Some points, each followed by its number:
vec![57, 41, -54, -33, 89, -50, 46, 21, 26, -29, 27, -64, 9, 42, 29, 22, 40, 55, 54, 10, -54, 73, 34, -36] 0
vec![31, 55, -64, -70, 61, 43, 26, 10, -24, -36, 22, -34, 4, 4, 103, -28, 0, 83, 32, 50, -57, -8, 16, -17] 1
vec![-22, 4, 47, 91, -37, 3, -33, -25, 12, 39, -70, 41, -45, -48, -33, -2, -23, -66, -17, -42, 21, -27, -15, 39] 2
vec![-52, -50, 34, 97, -64, 16, -31, -53, -2, 12, -65, 11, 19, -32, -59, 37, -42, -44, -46, -15, 6, -14, 29, 5] 3
vec![-50, -42, 17, 64, -28, -23, 3, 24, -28, 32, 29, 102, -3, -52, -70, 29, -40, -39, -15, 16, 33, 20, -37, -10] 4
vec![7, -6, 78, 78, -73, -22, 11, 19, 18, 11, -62, 17, -9, 52, -48, -5, -15, -65, -46, 5, 69, -10, -67, -13] 5
vec![-18, -11, 53, 29, -34, -26, 11, -48, -22, -27, -11, 111, -48, -18, -60, 19, 20, -30, 17, -17, 44, 13, -70, -33] 6
vec![-70, -44, 60, -10, -62, -45, 3, -54, -18, 39, 25, 24, 17, -5, -71, 15, -26, -63, 15, -7, 45, -15, -27, -17] 7
vec![4, 34, -8, -51, 76, -18, 44, 45, 22, -73, 74, -66, -7, 32, 75, 44, -16, 77, 40, 46, -55, 5, 41, 62] 8
vec![-15, -42, 55, 78, -75, 13, -45, -44, 22, 74, -66, -12, -29, -18, -55, 25, -8, -30, 7, -27, 9, -40, -62, -7] 9
vec![-33, -42, 74, 33, -58, -12, -41, -11, 0, -20, -49, 57, -26, -46, -5, -59, 22, -47, 6, -32, -1, -39, -54, -5] 10
vec![-56, -53, 9, -1, -59, -13, -33, -42, -14, -32, -57, 20, -60, -17, -67, -10, -39, -43, -54, -12, -9, -42, -37, 21] 11
vec![-33, -21, 83, 49, -9, 1, -44, 9, -47, -19, -36, 70, 91, -10, -73, 1, -37, -55, -22, -45, 48, -42, -21, -21] 12
Which three points above are nearest to each new point by angle? Their numbers follow each, nearest first.
vec![-52, 3, 50, 34, -24, -26, -12, -56, -38, 17, -6, 74, 83, -53, -29, -20, -25, -62, -36, -20, 39, -4, -72, -5] 12 7 4
vec![-33, -53, 56, 19, -61, -2, -6, -48, -4, 40, -42, 46, 23, -31, -38, 15, -31, -42, -15, -30, 5, -19, 9, 1] 3 7 9
vec![-54, -41, 44, -4, -36, 50, -35, -54, 33, 53, -24, 127, 55, 48, -55, 9, -18, -31, -20, -38, -30, -40, -6, 14] 12 3 7
vec![-67, -34, -3, 38, -58, 3, -37, -19, 8, 45, 4, 8, -12, -60, -47, -14, -34, -50, -56, -5, -12, -52, 55, -14] 3 11 2
vec![-62, -51, 3, 15, -68, -13, -45, -24, -49, 52, 25, 33, 8, -43, -62, 0, -44, -32, 50, -35, -37, -41, -40, -7] 7 4 9
vec![11, -36, 90, -5, -53, 4, 10, -36, 0, 71, 4, 26, 13, 3, -56, 6, -21, -9, -56, -23, 9, -24, -11, -17] 7 9 5
vec![-67, -28, -6, -23, -54, -34, 12, 19, 20, -6, -51, 47, -43, -27, -40, 20, -35, -45, 11, -12, 26, -36, -15, 3] 11 7 4
vec![-12, -18, -65, -8, 5, 37, -45, -28, -24, 45, -70, 9, -32, -20, -60, 26, -24, -61, -27, 22, 18, -17, -74, 15] 11 9 2
vec![-68, -50, 29, 65, -78, 10, 0, -52, -40, 7, -14, 6, 3, -59, -64, 11, -26, -47, -6, -10, 54, -25, -60, -35] 7 3 9
vec![-47, -7, 16, 59, -59, 4, -48, 14, -47, 45, -69, 46, 18, -31, -63, -16, -9, -57, -50, 13, 26, -27, -15, 40] 2 3 12
vec![33, 59, -22, -57, 58, 14, 33, 23, 44, -73, 45, -65, -19, 25, 40, 31, -11, 25, 28, 50, -35, 3, 29, 45] 8 1 0
vec![87, 49, -37, -36, 55, -4, 25, 18, 103, -32, 13, -34, 3, 26, 24, -38, 28, 46, 18, -14, -29, 94, 58, 52] 0 8 1
vec![-65, -18, 42, -41, -51, 29, -37, -29, 10, 45, -29, 11, 25, -58, -45, -1, -3, -62, 17, -33, -15, -41, -10, 8] 7 9 10
vec![-50, -37, 42, 49, -28, 45, -23, 38, -40, 52, 16, -35, -37, 13, -61, -7, -26, -49, -31, -46, -17, -48, -1, -18] 9 3 2
